(in the rows, 128 means zero)
Each path below is one point turned by a fixed rotation once a step. After each direction that follows a path, write how fast that rotation turns it, in degrees per step (0 if it stays still).
Each turn is a multiple of 5 degrees from 10 to 175, or 0.
Each row of a path follows its step; steps can be skipped.

step 0: [103 130 125 132 114 107 145 125 117 131 111 121 125 124 134 136 130 127
 124 124 143 126 125 130 124 120 132 123 119 124 125 136 126 129 128 132
 127 121 126 120 129]
step 1: [126 114 127 130 125 118 134 133 135 121 130 120 136 124 135 136 122 130
 131 117 132 129 127 144 124 126 116 132 124 152 123 131 138 132 122 128
 122 117 104 129 123]
step 2: [127 121 130 135 142 139 129 121 143 125 130 128 133 122 136 134 136 115
 115 110 129 133 140 128 131 121 133 132 137 130 136 127 139 142 142 143
 120 126 122 127 121]
step 3: [125 125 137 126 126 132 122 132 125 134 130 117 117 121 128 145 133 117
 119 140 129 130 128 133 121 127 141 130 120 130 130 128 149 118 136 144
 116 130 144 120 133]
step 4: [121 130 129 136 121 130 120 122 127 121 134 141 132 124 126 125 134 132
 125 139 126 129 121 146 133 150 122 134 114 128 124 135 130 114 137 133
 108 115 125 126 129]
step 5: [144 141 128 133 126 132 136 125 129 119 128 142 116 119 126 115 127 123
 123 126 152 114 136 139 132 124 130 137 129 124 135 124 122 124 128 133
 115 128 114 125 130]
step 6: [135 126 138 129 126 136 142 125 124 126 129 132 133 134 132 134 143 135
 126 127 149 119 140 137 126 109 124 126 113 128 130 135 136 127 115 124
 132 129 145 128 129]
step 7: [103 120 116 136 109 123 133 123 128 129 129 125 131 127 146 135 137 140
 122 128 135 130 138 127 125 123 116 131 127 127 122 114 123 126 121 133
 120 120 134 138 129]
step 8: [138 120 129 131 116 120 128 128 131 134 134 132 132 118 140 127 114 123
 132 123 135 145 136 126 117 118 124 133 124 127 107 123 133 137 127 136
 114 130 110 125 128]
step 9: [136 120 137 119 131 113 133 118 122 139 135 135 134 127 127 130 141 120
 125 115 130 129 127 129 125 121 129 121 120 124 135 133 144 137 150 140
 121 126 125 141 120]
step 10: [130 122 131 127 134 125 112 135 119 128 130 128 116 130 126 151 140 136
 122 130 138 122 115 139 127 129 131 134 139 138 124 116 133 125 138 139
 115 124 134 141 127]
step 11: [123 133 125 141 131 141 107 126 127 127 132 143 130 121 121 129 125 132
 119 126 141 131 117 133 137 131 124 121 126 124 114 142 127 136 121 138
 110 128 131 122 136]
Speeds:
[124 130 125 125 123 126 129 127 130 130 127 127 130 127 127 126 124 128
 133 129 129 130 126 129 127 133 130 127 123 126 124 129 126 129 128 128
 122 132 124 126 128]	95
[124 129 132 125 130 122 126 127 127 129 124 125 127 133 131 127 131 130
 129 128 127 125 125 126 128 129 126 133 124 131 128 128 131 124 127 128
 127 127 132 129 129]	115
[127 126 129 124 130 131 129 130 129 125 124 127 129 131 127 130 127 129
 124 130 129 126 133 129 126 131 131 126 128 129 127 126 126 135 129 127
 125 131 134 132 130]	95
[130 128 129 129 125 131 128 124 132 130 128 120 130 129 133 126 127 131
 129 129 124 129 130 127 124 126 126 125 128 130 129 124 130 132 130 133
 129 127 127 126 127]	60

step 0: [140 144 129 120 111 145 137 129 132 129 118 129 134 113 141 126 122 124
 126 130 129 137 118 133 139 122 121 142 132 112 137 130 126 137 118 125
 121 126 132 129 132]
step 1: [130 126 129 117 119 135 113 125 125 128 118 133 138 126 139 120 126 134
 123 107 125 139 115 111 126 137 121 120 129 120 147 137 131 123 126 130
 125 122 123 132 139]
step 2: [135 133 122 114 125 135 116 122 113 116 138 121 125 123 113 115 132 124
 116 120 125 135 124 113 128 130 118 135 111 128 132 123 119 142 119 127
 134 121 127 136 132]
step 3: [130 140 126 120 115 128 123 147 130 121 136 136 130 122 114 130 138 129
 141 122 109 132 118 121 121 116 120 142 127 118 133 128 127 134 126 133
 124 118 135 115 130]
step 4: [141 110 122 114 122 132 117 150 134 131 127 131 134 130 127 121 139 140
 116 123 127 137 121 126 107 123 137 129 135 127 134 126 121 131 124 125
 130 132 120 119 125]
step 5: [138 138 134 108 117 126 129 139 122 130 134 119 137 137 132 129 124 133
 113 122 136 117 125 126 129 129 125 133 131 132 122 122 109 143 117 127
 138 133 133 113 137]
step 6: [138 133 117 132 112 129 136 133 122 138 112 137 144 129 134 118 120 128
 127 125 131 124 119 127 118 120 113 138 130 118 128 134 124 127 116 138
 134 125 147 121 129]
step 7: [147 110 139 135 123 123 124 133 120 118 115 126 131 130 134 132 128 127
 119 107 134 136 128 114 118 136 115 129 126 124 139 125 130 124 115 124
 133 129 138 130 131]
step 8: [141 134 125 116 119 135 141 136 119 106 134 120 127 128 130 135 125 128
 118 120 125 140 143 119 129 128 121 125 117 119 123 130 118 137 121 138
 122 122 141 136 124]
step 9: [141 142 117 123 133 121 119 140 124 128 130 146 131 134 127 140 129 137
 130 114 115 137 126 135 119 127 127 124 118 110 135 140 118 119 127 136
 123 123 138 127 129]
step 10: [145 127 130 120 146 140 117 135 125 134 137 135 125 130 128 129 138 127
 107 115 135 137 133 140 115 123 128 137 128 129 136 120 125 124 110 128
 130 120 127 126 127]
step 11: [130 139 146 105 122 135 136 132 122 132 128 129 132 122 124 131 127 127
 121 113 128 129 134 140 129 109 118 128 142 128 129 120 119 131 132 140
 132 122 138 123 136]
Speeds:
[130 132 127 127 131 131 128 131 132 134 130 129 128 129 133 129 125 130
 125 131 131 126 128 132 130 127 131 127 130 127 132 130 125 128 127 124
 128 127 126 124 129]	70
[129 130 126 127 128 133 130 129 129 125 132 126 132 130 124 132 124 126
 129 125 129 127 129 129 134 128 128 132 128 131 126 124 132 129 122 126
 126 131 127 128 129]	135
[127 123 128 129 124 128 126 127 129 129 124 126 127 127 132 131 125 125
 128 130 132 127 126 125 134 127 128 130 131 125 127 130 126 125 124 131
 131 130 131 132 130]	55
[132 128 125 124 128 123 130 128 127 130 130 128 129 130 128 128 130 126
 130 127 131 130 127 130 127 129 129 135 135 131 125 127 127 127 133 131
 129 127 124 129 129]	55
